Look-ups in named tables: a row name and a column name give one cell, copied from the table.

Table bidolu
	buvav	bibuted	dev	fedekav	lesa	ganom	gov	til
kada	82	192	103	85	61	161	172	152
levonil	114	212	126	136	86	206	177	147
savir	94	220	152	148	62	189	171	150
zepa	96	236	131	107	53	179	183	147
lef	86	225	91	87	52	138	167	128
nulalu	105	239	83	65	43	165	173	191
guzalo	106	199	98	114	58	114	154	187
ruz	111	236	70	62	49	120	184	179
malu	95	186	96	79	65	142	155	151
torip	98	185	141	102	67	155	139	122
dero	76	209	103	93	54	118	149	206
vazo	111	218	110	97	22	133	198	126
lal	99	228	79	91	55	123	185	174
pobibi	93	206	91	108	71	157	199	126

savir, ganom: 189
levonil, gov: 177
malu, fedekav: 79
zepa, buvav: 96
kada, lesa: 61
pobibi, lesa: 71
guzalo, fedekav: 114
lef, lesa: 52

zim:
fields: zubi, neb, zod, bog, porani, vatuvel, ruzigek, mezaram, vuvu
garalek: [82, 106, 164, 70, 97, 176, 183, 136, 138]
tifuvu: [101, 107, 77, 63, 114, 121, 132, 149, 68]
zug: [99, 129, 196, 149, 99, 182, 163, 178, 190]

vuvu of garalek = 138
neb of garalek = 106
mezaram of garalek = 136
vatuvel of tifuvu = 121
bog of zug = 149
vatuvel of zug = 182
porani of zug = 99
porani of tifuvu = 114
zod of zug = 196
Which row has the largest zod? zug

fovu =
,fil,bunog
bon,70,185
bati,16,185
mefupam,101,214
ran,13,193
mapo,13,194
rosid,74,188

fil of mapo = 13
bunog of ran = 193
bunog of bati = 185
bunog of bon = 185
fil of mefupam = 101
fil of ran = 13
bunog of rosid = 188
bunog of mapo = 194
fil of bati = 16
bunog of mefupam = 214
fil of rosid = 74
Which row has the largest bunog? mefupam

vudo =
         gavamib  solagop  fus  soluz  lepa  fuv  totuzo  pov  vefit
vuzodi        69       95  189    170    62  129     132  131    244
paz          198      168   89     80   176  108     220   86    192
zokosi       175      149  151    172   184  102     138  168    144
dopa         172      170  166    166   161  113     112  193     93
nime         189      152  105    242   112  237     139  202    176
rira         149      197  205    139   141  209     186  101    112
rilavil      169       98  146     87   214  209      97  187    117
gatap        102      126  154    145   221  102     178  192    125

What is the totuzo of gatap in vudo?
178
What is the fus of zokosi in vudo?
151
What is the pov of gatap in vudo?
192
What is the fus of nime in vudo?
105
What is the pov of rira in vudo?
101
What is the soluz of rilavil in vudo?
87
What is the soluz of rira in vudo?
139
What is the fuv of nime in vudo?
237
What is the totuzo of nime in vudo?
139
What is the fus of paz in vudo?
89
What is the lepa of vuzodi in vudo?
62

likuzav:
         soku  bop  fof  big
nam       611  543  430  465
bonimek   267  486  429  520
kimav     374  662  153  835
por       190  455  421  550
numirud   540  543  348  712
bunefam   394  570  451  656
teloveg   737  862  855  454
zivit     464  143  362  608
lol       175  612  656  656
rafipas   417  296  257  623
tibi      500  460  420  654
nitezat   516  863  550  522
fenef     358  713  504  877

What is the big of por in likuzav? 550
What is the soku of bonimek in likuzav? 267
What is the bop of numirud in likuzav? 543
What is the big of kimav in likuzav? 835
What is the big of rafipas in likuzav? 623
What is the soku of nam in likuzav? 611

fus
fields: pigur, sug, lev, dutum
pinuzuz: [-36.29, -33.97, -64.81, -74.63]
pigima: [45.84, 6.03, 43.93, 57.80]
pevikip: [73.31, 78.70, 83.57, 42.82]

What is the lev of pinuzuz in fus? -64.81
What is the lev of pigima in fus? 43.93
What is the lev of pevikip in fus? 83.57
What is the sug of pigima in fus? 6.03
What is the dutum of pevikip in fus? 42.82
What is the pigur of pinuzuz in fus? -36.29
What is the sug of pinuzuz in fus? -33.97
What is the dutum of pinuzuz in fus? -74.63
What is the sug of pevikip in fus? 78.70
What is the pigur of pevikip in fus? 73.31
What is the pigur of pigima in fus? 45.84
What is the dutum of pigima in fus? 57.80

zenep =
fields: kos, ger, borevuk
nefefom: [-62476, 26127, -57150]
zetad: [45403, 26883, 20759]
kab: [19761, 72978, 1456]
rap: [-19451, 61657, 30636]
notizis: [24876, 12, 21631]
zubiv: [14792, -29433, 6087]
votidi: [87618, 93622, 22459]
mife: [36688, 78302, -11694]
lekop: [25226, -81887, 29083]
sas: [5631, 21972, -17096]
gisobas: [7774, 4653, -9539]

votidi, borevuk -> 22459
sas, borevuk -> -17096
notizis, ger -> 12
gisobas, kos -> 7774
kab, borevuk -> 1456
mife, ger -> 78302
kab, kos -> 19761
mife, kos -> 36688
Row with the largest ger: votidi

virula:
|  | gofa | gukem | gul | gera | kodu | kib | fenub | bazisa | fug |
|---|---|---|---|---|---|---|---|---|---|
| vek | 7960 | 1263 | 8667 | 8630 | 1502 | 1418 | 9573 | 8658 | 1588 |
| roto | 7897 | 2110 | 8067 | 8023 | 2457 | 2138 | 8774 | 8250 | 2317 |
| sadad | 7945 | 3140 | 7213 | 7320 | 3804 | 3308 | 7710 | 7664 | 3294 |
| pemoruf | 7521 | 8932 | 2891 | 2991 | 9702 | 8935 | 2653 | 5215 | 8577 |
| baf | 7987 | 1366 | 8563 | 8570 | 1683 | 1576 | 9442 | 8576 | 1697 |
| forosu | 7507 | 7929 | 3695 | 3689 | 8458 | 7853 | 3653 | 5752 | 7641 |
| lorifot | 7868 | 1536 | 8513 | 8386 | 1606 | 1585 | 9431 | 8631 | 1815 |
| sel | 8084 | 1929 | 8114 | 8280 | 2790 | 2098 | 8637 | 8062 | 2161 |
| lak | 7483 | 9023 | 2838 | 2901 | 9698 | 9001 | 2629 | 5226 | 8659 |
| das | 7680 | 6656 | 4602 | 4695 | 7389 | 6689 | 4635 | 6174 | 6488 |
| lepibod | 7818 | 3391 | 7050 | 7031 | 3643 | 3567 | 7734 | 7773 | 3560 |
| diriva | 7738 | 4669 | 6135 | 6123 | 5125 | 4670 | 6506 | 7137 | 4662 |
| fomo | 7605 | 6200 | 5013 | 4973 | 6651 | 6109 | 5186 | 6506 | 6044 |
| vit | 7616 | 7107 | 4267 | 4324 | 7713 | 7149 | 4322 | 6054 | 6917 |

What is the bazisa of fomo in virula?
6506
What is the fenub of lepibod in virula?
7734
What is the kib of forosu in virula?
7853
What is the gera of baf in virula?
8570
What is the gukem of lak in virula?
9023
What is the kodu of fomo in virula?
6651
What is the gul of diriva in virula?
6135
What is the fug of lak in virula?
8659
What is the kodu of vek in virula?
1502
What is the fenub of sadad in virula?
7710
What is the fug of diriva in virula?
4662
What is the kodu of lorifot in virula?
1606
What is the gukem of vek in virula?
1263
Which row has the largest gukem? lak

